a =
array([119, 152, 116, 113, 146, 139, 149, 137, 116, 114, 149, 117, 115,
       130])
The entry just left of 139 is 146
What is the entry just right of the largest entry? 116

Questions about the row below.
1) The entry just right of 142?
2) The maximum?
3) The smallest entry?
4) The entry just left of 133?
5) The entry just right of the smallest entry?
[120 124 117 144 147 101 117 134 129 139 133 142 139 156 116 106]
1) 139
2) 156
3) 101
4) 139
5) 117

Read these off the matrix that follows.
1) Give the top-left entry.
2) Give the fifth entry in reading order.
3) Give the entry directly above 148.
4) Give the smallest entry in the first column.
5) Give the bottom entry of the column that holds the smallest entry.
6) Give the entry in the bottom-left corner.
7) Give the first entry on the diagonal from the top-right corner.
8) Give the third entry on the main diagonal.
[[133 119 126 129 128 131 124 129 131 122]
 [119 135 138 138 124 117 120 137 139 132]
 [132 133 123 125 141 127 132 116 133 131]
 [131 122 132 125 131 134 133 129 123 124]
 [119 138 133 135 123 117 121 133 132 136]
 [123 130 129 117 152 131 136 116 129 134]
 [130 125 132 123 127 131 135 131 120 126]
 [120 140 136 137 123 113 127 132 124 133]
 [128 130 136 115 148 130 132 111 132 132]
 [129 130 128 121 119 130 138 131 117 128]
 [118 139 136 135 123 117 127 131 124 136]
 [133 122 144 112 140 126 128 112 134 123]
 [127 129 125 123 122 130 139 131 123 131]]
1) 133
2) 128
3) 123
4) 118
5) 131
6) 127
7) 122
8) 123

Read these off the array that follows. Indices start at 1.
1) Read off the entry in row 1 and column 3.
2) Read off the entry in row 1 and column 1.
3) Read off the entry in row 2 and column 2.
4) Read off the entry at row 1, column 2.
5) Read off the entry at row 2, column 1.
6) Read off the entry at row 3, column 3.
7) Read off the entry at row 3, column 1.
8) Read off the entry directly below the centre entry.
[[122 128 127 125 127 137 132 122 125 126 121 129 125 129 126]
 [129 121 124 124 129 139 128 127 128 124 133 123 129 125 135]
 [130 122 127 137 128 140 131 128 126 128 127 134 129 129 118]
 [133 128 126 143 130 141 123 133 127 129 122 128 129 126 144]
 [129 125 126 139 128 130 123 123 130 125 129 129 134 131 126]
 [131 127 130 123 126 114 125 130 126 129 129 128 128 130 156]
 [128 122 128 134 128 133 120 124 129 129 136 122 127 131 123]
 [126 126 123 130 128 134 128 135 131 129 124 126 126 129 121]
 [130 131 123 123 131 129 134 131 129 126 136 130 131 130 106]]
1) 127
2) 122
3) 121
4) 128
5) 129
6) 127
7) 130
8) 130

[[120 128 142 144 141 144 118 118 124 131 125 148 136]
 [144 139 107 109 109 116 145 150 134 135 132 127 127]]
Find the entry in the top-right corner.
136
Find the entry directly above the largest entry.
118
Find the entry just right of 139.
107
The entry just left of the smallest entry: 139

Questions about the table below. Indices start at 1.
1) Report the entry at row 1, column 3.
2) Report the entry directly above 128.
3) Report the bottom-right entry.
125  137  124  153
128  148  141  144
1) 124
2) 125
3) 144

X =
[[128 118 125 119 126 120 139 127 127]
 [128 119 124 114 126 121 136 126 127]
 [126 126 124 120 126 127 106 124 124]
 [125 127 125 127 126 128 104 124 124]
 [128 118 124 119 126 121 139 127 127]
 [127 126 124 114 126 126 110 124 125]
 [125 120 127 146 124 124 124 125 126]
 [126 127 124 122 126 127 105 124 124]
 [125 121 127 147 125 125 119 124 125]
 [128 121 124 111 126 122 130 126 126]
 [128 122 123 109 126 123 126 126 126]
 [127 125 123 111 126 125 115 125 125]
 [127 117 126 134 125 121 140 126 127]
 [126 117 126 136 125 121 139 126 127]
 [128 121 124 110 126 122 130 126 126]]
Which number is the second entry on the main diagonal? 119
The entry just left of the largest entry -> 127
The entry directly above the largest entry: 122
Which number is the bottom entry of the column that holds the largest entry? 110
The entry in the top-left corner is 128
The second largest entry -> 146
Which number is the entry in the top-right corner? 127
The bottom-left entry is 128
Which number is the last entry in the row that holds the largest entry? 125
Which number is the second entry from the end, reading row by row? 126
The entry just right of the centre entry -> 127
The largest entry -> 147
Which number is the smallest entry? 104
The fifth entry in reading order: 126
Which number is the entry just left of the smallest entry? 128
Which number is the 3rd entry on the main diagonal? 124
The bottom-right entry: 126
Which number is the 4th-last entry, reading row by row? 122
Which number is the entry directly below the largest entry? 111
Which number is the 3rd entry in reading order? 125
The first entry in the row that holds the smallest entry is 125
The top entry of the column that holds the smallest entry: 139
The fifth-last entry, reading row by row -> 126
Which number is the entry just right of the smallest entry? 124
Which number is the entry directly below the smallest entry? 139
Which number is the 3rd-last entry, reading row by row? 130
The smallest entry in the first row: 118
Which number is the entry directly below the centre entry? 125
Which number is the top entry of the column that holds the largest entry? 119
The last entry in the row that holds the smallest entry: 124

B = [104 117 136 132 146 125]
The 3rd entry from the left -> 136
The first entry is 104
The 2nd entry from the left -> 117

array([[132, 129, 128, 127, 128, 127, 127, 129, 127, 135],
       [134, 129, 129, 129, 129, 128, 127, 127, 127, 131],
       [143, 128, 133, 129, 152, 137, 127, 129, 129, 127]])
Indices start at 1.
Read off the top-right entry.
Answer: 135
The entry in the bottom-left corner: 143
Read off the entry in row 1 and column 1.
Answer: 132
Read off the entry at row 2, column 1.
Answer: 134
Read off the entry at row 1, column 3.
Answer: 128
Read off the entry in the bottom-right corner.
Answer: 127
The entry at row 3, column 2: 128
Read off the entry in row 1 and column 2.
Answer: 129
Read off the entry directly above 152.
Answer: 129
Read off the bottom entry of the column that holds the largest entry.
Answer: 152

arr =
127	124	137	147	128	127	131	130	131
125	139	149	115	131	136	152	124	129
132	130	129	149	133	131	135	129	132
The entry directly below 139?
Answer: 130
The last entry in the row that holds the smallest entry?
Answer: 129
The entry in the top-left corner is 127
The entry just right of 133: 131
The bottom-right entry -> 132
The first entry of the largest entry's row is 125
The entry directly above the centre entry?
Answer: 128
The entry just right of the smallest entry is 131

126,125,131,155,127,128,131,128,128
126,133,128,134,128,133,105,126,126
Which number is the bottom entry of the column that holds the largest entry?
Answer: 134
Which number is the second entry on the main diagonal?
Answer: 133
Which number is the entry just left of the largest entry?
Answer: 131
The last entry in the row that holds the largest entry -> 128
The top entry of the column that holds the smallest entry -> 131

[[129 130 131 125 129]
 [125 131 131 131 127]
 [128 126 116 128 130]
 [133 132 114 130 129]
 [131 126 116 125 129]
 [128 123 120 131 129]
 [125 126 118 125 130]
 [132 128 136 127 128]
 [122 127 141 128 130]
 [122 121 125 124 129]
 [128 129 136 128 128]
 [126 132 129 128 131]
 [127 126 102 130 131]
 [125 134 133 118 124]
 [125 131 127 131 128]
 [134 128 128 130 127]]
Counting starts at 1.
What is the entry at row 3, column 1?
Answer: 128
The entry at row 2, column 2 -> 131
The entry in row 1 and column 2 is 130
What is the bottom-right entry?
Answer: 127
The entry just right of the smallest entry -> 130
The bottom entry of the column that holds the largest entry -> 128
What is the entry directly above 141?
Answer: 136
What is the entry in row 1 and column 1?
Answer: 129
The entry just left of 102 is 126
What is the entry directly below the smallest entry?
Answer: 133
What is the entry directly above the smallest entry?
Answer: 129
The entry in row 3 and column 3: 116
What is the entry just left of the largest entry?
Answer: 127
What is the top-right entry?
Answer: 129
What is the top entry of the column that holds the smallest entry?
Answer: 131
The bottom-left entry: 134
The entry directly below 121: 129
The entry at row 2, column 3 is 131
The largest entry -> 141
